(in the rows, 128 means zero)
R: rows in several groups, each row roughly a mix of its group's directions:
R (114 x 10):
[[169 118 118 127 143  72 100 155 123 106]
 [193 148 124 104 117  93 142 112 135 119]
 [108  98 119 180 110 158 123 136 136 170]
 [ 98 127 137  67 108 143 152 109 159 121]
 [190 104 109 136  95 105 139 132 116 150]
 [138 132 158 125 108 102  58 131 144 123]
 [115  85  79 120 122 154 110 132 135 170]
 [131 146 182 149 101  88 151 138 137 151]
 [107 140 100 125 167 134 153 147 111  73]
 [108 126  98 119 151 139  94 171  88 104]
 [123 156 178  93 148 127  93 144 115 102]
 [128  82 100 155 131 158 108 127  81 119]
 [115 160 177 171 124 144 164 141 130 136]
 [135  92 161 141 191 132 129 119 109 140]
 [ 94 136 109 142 191 154 152 133 131 113]
 [149  94 152 128  73 103  98 150 137 123]
 [151  83 154 130 101 113 158 172 141 133]
 [166 119 156 106 161  78 110 114 108 124]
 [137 127  94 159 122 116 108 166  80 102]
 [127  97 120 117 126 159 127  58 142 138]
 [130  83  90 139  93 148 131 120  88 147]
 [149 111 161 109 191 145 146 116 146 134]
 [145 102 162 155 171  98  99 153 138 138]
 [143  90 167 136 156 171 141 110 153 112]
 [182 143 131 121 163 153 146  94 129 103]
 [ 98  91 103 141 107 177 112 108 142 151]
 [135  96  89 155 151  91 152 159 108 133]
 [154  85 125 149 141 102 114 161  82 120]
 [120  64  88 124 135 127 118 140  95 121]
 [137 122 132 175 170 143 175 145 109 127]
 [106 151  81  81 119 112 159 147 122 139]
 [104 149 109 132 176 105 148 124 111  79]
 [126 132 141 101 129 152 181 105 165  95]
 [120 110 162 146  93 154 132 131 161 176]
 [102 136  80 114 143 133 139 167  88 105]
 [133 105 102 143 135  64 103 156 132 114]
 [150 107 127 100 181 148 125 139 115 172]
 [ 97 128  78 147 135  76 137 138 148 117]
 [143 149 161 134 126 138 181 110 163 159]
 [139 176 127 149 115  99 115 106  92  91]
 [137  97 102 140  79 109 144 100 115 166]
 [ 84 162 157 110 124 151 125  88 133 100]
 [131 136 126 176 155 147 142 167  89 104]
 [141 183 170 160 144 145 143 132 140 145]
 [108 182  93 139 145 100 153 123 113 101]
 [111 132  93 141  72 124 130 150 143 168]
 [112 101 107  80 112 170 117 107 158 131]
 [ 90 118 109  97 134  91 137  86 100 111]
 [ 86 158 143 103 144 158 164 130 149 155]
 [122 171 126 136 140 124 141 193 104 138]
 [124 149 155  90 140 102 147 142 177  98]
 [188  87 133 139 137 106 110 105 126 110]
 [ 89 123 130 119  77 102 152 140 123 168]
 [159 141 110 123  82 158  98 145 156 155]
 [180 148 102 141 114 167 130 153  99 135]
 [133 101 137 122 123  91 130 185 132  86]
 [ 72 127 117 139 108 152 122 163 139 167]
 [137 142 106 146 160 196 126 148 120 126]
 [138 134 160 118 115 155 135  70 169 124]
 [124  85 160 139 144  89 110  86 114 116]
 [ 89 140  72 100 116 150 140 114 109 144]
 [164 144 124 110 193 116 136 151 143 117]
 [132 144 178 137  80  92 137 125 154 128]
 [110 138 103 108 120 153 109 182  88 112]
 [ 90 112 101 141  89 104 161 128 137 164]
 [127 168 137 116 152 182  97 146 153 127]
 [121 177 158 125  87  92 151 122 131 109]
 [ 64 111 140 124 123 131 178 119 141 132]
 [102 124 115  69 147 134 161 134 148  97]
 [107 108 157 107 126 139 147 119 171 181]
 [104 143 111  64 108 126 133  89 123 121]
 [114 118 104 153  81 109  94  96 154 112]
 [141 158  90 121 165 158 142 169 119 106]
 [ 77 165 135 106 111 106 105 165 137 132]
 [ 99 142 145 163  98 172 155 144 158 130]
 [106 121 127 162 147 181 145 138 118 172]
 [133  94 181 131 155 156 135 131 165 111]
 [129 127 115 200 132 135 102 118  97 117]
 [127  71 105 139 132 123 115 148 100  83]
 [177 145 172  99 133 113 110 123 145  96]
 [154 125 181 150 137 116 141 101 173 136]
 [103 128 134  79 111 166 156 129 162 149]
 [109 139 103 128 124 137 168 173 124 176]
 [123 132 125 156 178 146 150 153 108  83]
 [120 110 129 143 191 119 129 108  85 109]
 [ 82 127 152 111 150 161 159  91 121 111]
 [118 183 129 110 145 158 107 116 167 106]
 [131 139 124 156 129 136  85 165  85 163]
 [147 132 106 125 160 152 157 160 160 173]
 [159 134 178  94 103 144 124  89 138 137]
 [126 113 107 130 119 136 187  88 135  92]
 [111 174 113 129 158 174 164 117 115 130]
 [140 177 146  98 167 160 153 129 118 114]
 [148 154 186 155 133 153  97 136 141 145]
 [123  89 162 161 123 125 105  90 117 165]
 [ 97 154  99 136 141 127 163 140  87 166]
 [131 157 122 139 114  91 193 147 135 130]
 [ 64  83 131 147 134 112 126 124 142 141]
 [171 117 183 131 123 112  93 105 135 137]
 [198 150 126 102 116 122 147 120 146 145]
 [131  89  97 145 123 124 139  81 113 171]
 [120  94 167 116 125 159 140 107 153 174]
 [156 129 129 197 130 146 106 157 126 136]
 [ 95 134 128 112  63 117 145 120 161 129]
 [101 111  85 147 112  83 138 130 164 145]
 [ 81 126  99 137 173 110 154 149 152 136]
 [113 109  92 132 141 166 110 146  79 102]
 [ 57 135 126 128 152 139 132 156 148 145]
 [125 141 154  91 130 143 154 109 175  89]
 [122 140 121  97  88 149 183 127 141  99]
 [138 127 139 134  91  92 119 190 120 110]
 [124 118  70 174 114 119 131 141  99 111]
 [154 135 154 179 116 131 130 174 158 119]
 [125 140 151  92 133 161 178 149 158 112]]
one row of each group, then the others: which group is each in?
[ 79 133  85 139 107 172 135 109 120 124] : (42)
[125 186 131 113  82 131 129 154 122 157] : (16)
[ 91 165 156 113 125 185 120 137 115 131] : (51)

[142 175 144 184 136 137 126 129  94 115] : (42)
[ 83 136 146 116 166 144 136  94 169 118] : (51)
[140 153  99 123  72  95 109 145 151 142] : (51)
[185 144 132 129  95 123  81 134 145 121] : (42)
[136 162  81  87 139 119 117 113  90 117] : (42)
[144  89  91 123 168  97 116 157 126 106] : (42)
[140 162 139 124  73 150 103 102 107 104] : (51)
[132 157 145 127  82  80 150 151 140 152] : (42)
[134 147 110 126  97 133  94  95 129  71] : (42)
[130 163 134 168 150  87 108 150 116  95] : (16)
[141  89 103  82 156 109  99 106 121 113] : (42)
